In the data rows, the value 128 means zero.
Here are some points:
[151 127 150 108 112 103 134 116 132 105 119 149]
[184 214  96 166  76 147 134 235 114 114 171 104]
[130 194  98 143  92 117 130 165  86 143 126  80]
[138 214 101 170  74 166 147 224 126 107 203  84]
[180 194 138 139  56 151 140 255 134  98 185 101]
[105 118  98 146 148 144 117  73 127 159  54 133]
[ 72  65 150 138 169  79  81   0 189 203  49 146]
[152 107 125 143 174 151 125 167 132  95 177 115]
[145 202 159 102  94 191 179 255 143  75 236 128]
[130 121 148  89 164 152 166 151 151 127 154 129]
[ 83  87 113 115 150 133 104  78 108 146  80 145]
[146 136 109 132 127 135 107 149  83 116 155 118]
[ 76  77 140  96 164 150 130  73 152 128 113 165]
10 more points follow, each with its number after it:
[ 66  35  76 136 171 119  78   0 138 196   0 151] 0
[115  35 131 107 199  84 101  53 132 131  68 142] 1
[ 80  57 126 105 193  82 114  31 113 137  79 135] 2
[165 211 107 175  60 143 138 225 117 110 185  73] 3
[107 130  84 150 103 126 108  72 115 167  69 112] 4
[204 178 154 109  60 206 160 255 142  68 202 115] 5
[139 190 112  88  97 146 173 191  97  99 190 110] 6
[195 145 148 117  91 197 156 220 114  91 151 137] 7
[170 255 176 170  38 134 166 255 162 142 222  86] 8
[106 100 148  98 149 175 137 100 138 131 142 144] 9
Which of these numbered points is nearest to each point below, ignoring the direction in which the first points spread most? Its number follows each.
[138 185 118 170  83 150 125 180 134 128 174 105] > 3
[ 93  89 111 124 172  82 124  54 123 148  95 109] > 2
[135 109 138 137 119 155 131  94 130 141  79 123] > 7
[104 145 108 128  92 126 152 160 114 120 130 135] > 6
[ 82  95 178 136 140  86 106  25 192 201  53 146] > 8
[118 116 137 131 154 104 113  84 111 130 102 122] > 2
[165 139 153 112  92 193 125 208 142  99 158 147] > 5
[122  40 125 103 215  97 115  37 141 117  62 162] > 1
[ 80  96  89 106 134 114 114  54  93 139  71 158] > 6
[ 91  74 144  76 177 162 124  68 134 139 105 156] > 9
[ 72  46  96 154 174 108  71   0 125 193   0 136] > 0
[ 86  51 103  95 167 134  95  36 109 153  33 160] > 0
[135 170 178 159  95  98 118 132 178 162 133 127] > 8
[ 68  96 102 119 154 105 109  43 116 152  60 162] > 6
[118 108 145 138 113  92 102  70 123 163 120 143] > 3
[164 237 171 168  27 106 160 255 141  98 255 125] > 8
